In the rows, 128 means zero.
The rows of A fall into 4 groups, which share some directions, and each row is roughly a mix of its group's hidden directions.
A, 136 rows:
[[147 150 103 113  87 123 125 137 172 139]
 [134  94 150 149 137 114 175 125 133 159]
 [131 162 118 168 154 134  90 117 145 131]
 [122 102 128 101 109 141 127  72 126 108]
 [110 112 103 127 131 167 175 129 150 139]
 [122 117 146 123 149 159  98 140  82 106]
 [133 159 125  96 129 103  96 138 169 117]
 [122 112 152 123 145 168 106 158 122  91]
 [132 127 136 166  80 159 144 127 130 149]
 [105 161 134 144 146 156  89 119 145 155]
 [138  94 164 114 160 135 152 111 139 154]
 [113 120 117 156 126 183 132 108 142 102]
 [122 168 139 146 167 133 127 160 139 102]
 [129 151 119 123 155  97 142  88 110  95]
 [172  95 128 100  98 121 105 127 144 121]
 [129 123 154 176 157  99 151 116 143 129]
 [168 127 103 125 148 138  88  98 138 115]
 [122 144 113 168 132 144 141 102 154  87]
 [136 156  99  85 108 164 128 111 127 124]
 [143 139 126 172 138 147 146  92 130 162]
 [118 130 120 172 141 123 147  85 113 156]
 [109 120 137  86  94 125 144 125  97  98]
 [123 113 109 124 114  97 160 169  96 134]
 [112  81 108 105 119 124 135 159 146 100]
 [133 134 124 113 131 107  84 158 155  93]
 [169 145 179 110 142 138 119 141 131 138]
 [158 142 142 123 130  99 116 105 160  87]
 [121 106 128 109 124 116  91 119  90 168]
 [170 134  87 142 113 116 142 106 156 120]
 [186 140 149 132 134 140 107 109 145 145]
 [127 144 132 100 132 127  70 123 159 115]
 [133 142  98 109  96 166 147 113 124  96]
 [130 160 147 114 175 157 124 111 146 109]
 [169 126  92 115 139 174 139 138 129 134]
 [136 133  84 116 109 103 127 130 112  82]
 [153 166 113  93 117 162 122 140 137 150]
 [142 109 183 142 131 107 155 141 111 115]
 [144 134 128 173 139 131  90 139 149 161]
 [122 104 141 109 176 140 141 141 148  93]
 [135 161 106 142 136  98 154 167 110 114]
 [116 106 128  91 135  99  99 140 114  90]
 [117 146 135 124 133 148 173 169 156 136]
 [149 134 149 145 169 116 123 151  85 136]
 [126 154 119 141 167  91 128 112 164 114]
 [145  98 154 167 123  86 110 125 125 125]
 [126 135 166 123 178 111 107 104 139 140]
 [123 134  79  89 115 154 122 124 146 145]
 [150 137  96 146 127 105 122  97 174 130]
 [102 114 126 151 147 174 132 111  91 123]
 [143 171 129 142 149 160  94 110 124 111]
 [106 126 104 120 161 151 144 142 165  97]
 [131 140 137  94 116 154 131 101  89  95]
 [112 142 183 149 148 124 133 145 156 122]
 [134 101 165 119 112 107  81 127 122 146]
 [131 180 133 104 109 143 163 142 116 121]
 [ 91 117 147  91 127 139  92 139 111 151]
 [137 146  89 111 103 137  98 153 130 161]
 [170 121 164 166 142 118 111 141 129 114]
 [101 104  97 118 132  97 153 129 160 107]
 [147 147  83 147 124 148 124 115 167 112]
 [141 137 113 146 171  98 111  97 102 121]
 [ 89 157 103  96 137 136 129 154 103 120]
 [ 86 121 116 143 149  90 152 111 102 129]
 [161  80 161 145 122 108 125 131 122 146]
 [133 130 126 184 137 116 112 134 141  86]
 [105 102  93 105  90 147 140 150 137 118]
 [100 136 121 134 143  89 111 105  86 146]
 [129 127 136 165 162  84 118 153 128 145]
 [127 133 172 151 151  92 123 113  98 133]
 [ 99 159 135 149 132 121 128 169 167 126]
 [138  88 143 124 137 123 136 151 156 174]
 [102 154 148 141 133 128  97 165 163 121]
 [122 112 160 181 117 113 151 114 134 143]
 [116  79 152 121  97 142 102 105 126 124]
 [123  99 112 159 104  78 112 130 123 139]
 [147 139 102 138 134 103 182 109 115 117]
 [119 110 113  68 125 128 158 135 112 137]
 [150 143 154 110 126 107  81 134  95 121]
 [146 155 100 156 141 106 124 132 101 166]
 [119 108 156 129 153  79 107 133 105 111]
 [130 118  99 106 149  88  95 143 105 141]
 [152 139 162 161 131 142 149 122 167 148]
 [147 123 145  88 168 112 139 114  98 142]
 [130  93 110 138  96 142 168 121 112 156]
 [118 133 152 143 166 135 131 159  83 138]
 [122  73  99 103 129 117 105 118 118 116]
 [137 133  80 163 139 114 124  91 115 136]
 [ 89 122 136 161 111 163 160 144 122 137]
 [145 108 145 148 113  88 121  97  99 149]
 [102 148 137 144 141 153 125 145 159 174]
 [105 123 152 129 120 156 163 119 149  86]
 [160 128 144 140 111 106 152 118 167  93]
 [126 158  89 144 118 122 150 108 164 152]
 [110 152 142 160 155 100 102 117 149 103]
 [151 148 146 136 113 110  97 111  85 152]
 [116 147 175 133  99 136 142 165 145 122]
 [138 104 100 160 122 137  79 106 137 128]
 [114  91 113  87 115 114 123 143 115  92]
 [ 92 157 146 169 133 113 124 129  95 133]
 [147  87 138 136  97 131 125 133 108 172]
 [171 152 155 126 149 145 134 124 165 144]
 [ 98 118 140 146  91 125 138 136  82 147]
 [115 119 173 153 154  97 129 153 145 120]
 [136 153 126 146 140  84 126 138  81 116]
 [160  93 109  85 135 133 148 148 142 135]
 [100 161 136 164 158 132 146 128 157 143]
 [113 112 123  98 100 129 122 177 147 105]
 [132 111 172 150 161 134 153 133 157 117]
 [132 137 125 168 104 142 130  99  85 146]
 [139 129 155 108 134 169 123 163 158 108]
 [157  89 159 126 136 134  98 111 122 157]
 [120 132 136 185 101 100 144 137 114 127]
 [123 118 128  99 156 100 111 147 171 105]
 [147 182 112 145 136 116 138 119  92 134]
 [125 152 125 133 101 108 141 187 117 119]
 [ 84 109 130 101 117 158 127 139 107 158]
 [136 106 134  71 130 138  98 108 115 115]
 [129  91 173 118 105 128 108 149 120 152]
 [126 139 130 123  75 154  95 145 139 108]
 [ 87 103 134 133 114 119 179 142 127 136]
 [167 146 117 148 158 106 154 114 111 105]
 [109  88 175 135 108 137 144 128 141 107]
 [113 136 117  96 148 162 122 166 110 155]
 [104 137  84 120 124 178 134 128 145 131]
 [148 153  83 129 161 163 115 130 127 124]
 [132 120 129 155 125 140 147 159 150 181]
 [120 116 162 138 103 107 140 160 167 111]
 [117 138 159  85 168 117 121 136 152 140]
 [156 136 107 124 134 105 149  99 172 149]
 [119 132 154  93 101 148 112 113  91 105]
 [132 169 124 146 101 137 153 172 137 137]
 [124 100  92 125 101 164 141  97 124 142]
 [106 124 159 119 139 166 128 170 118 104]
 [123  88 128 147 134  88 110 147 110 158]
 [108 114 168 126 169 121 140 112 157 146]
 [142 104 113 177 105 137 106 101 145 120]]

One row of each group comes first, with its name. Which group is each row after those in?
[136 128  79  93 163 129 130 119 135 149]	H
[108 153 179 141 141 160 141 128 136 145]	M
[139 119 105 124 130  97 139 118  82 166]	J
[147 115 117 118  78 112 131 113 107 164]	U

[112 104 104 116 134  89 170 107 133 141]	U
[155 139 123 128 138 113 150 163 148  81]	M
[122 115  86  99 147 124 155 100 107 148]	U
[150 157 168 111 164 129 129 147 154 122]	U
[127 129 143 183 138 157 144 131 138  98]	J
[115 104 155  95 112 128 128 173 124 102]	U
[128 149 125  70 152 110 118 143 106 122]	U
[125 115 113 124  69 162 128 145 120 141]	U
[145 112 107  90  96 117 104 124 140 162]	J
[134 110 150 105 136 154  99 147 152 168]	M
[138 114 103  95 102 145  99 138 144 164]	J
[125 154 184 153 116 147 148 118 137 123]	H
[116 105 124 126  78 104 114  98 151 140]	J
[157  90 117  80 121 135 107 131 120 112]	U
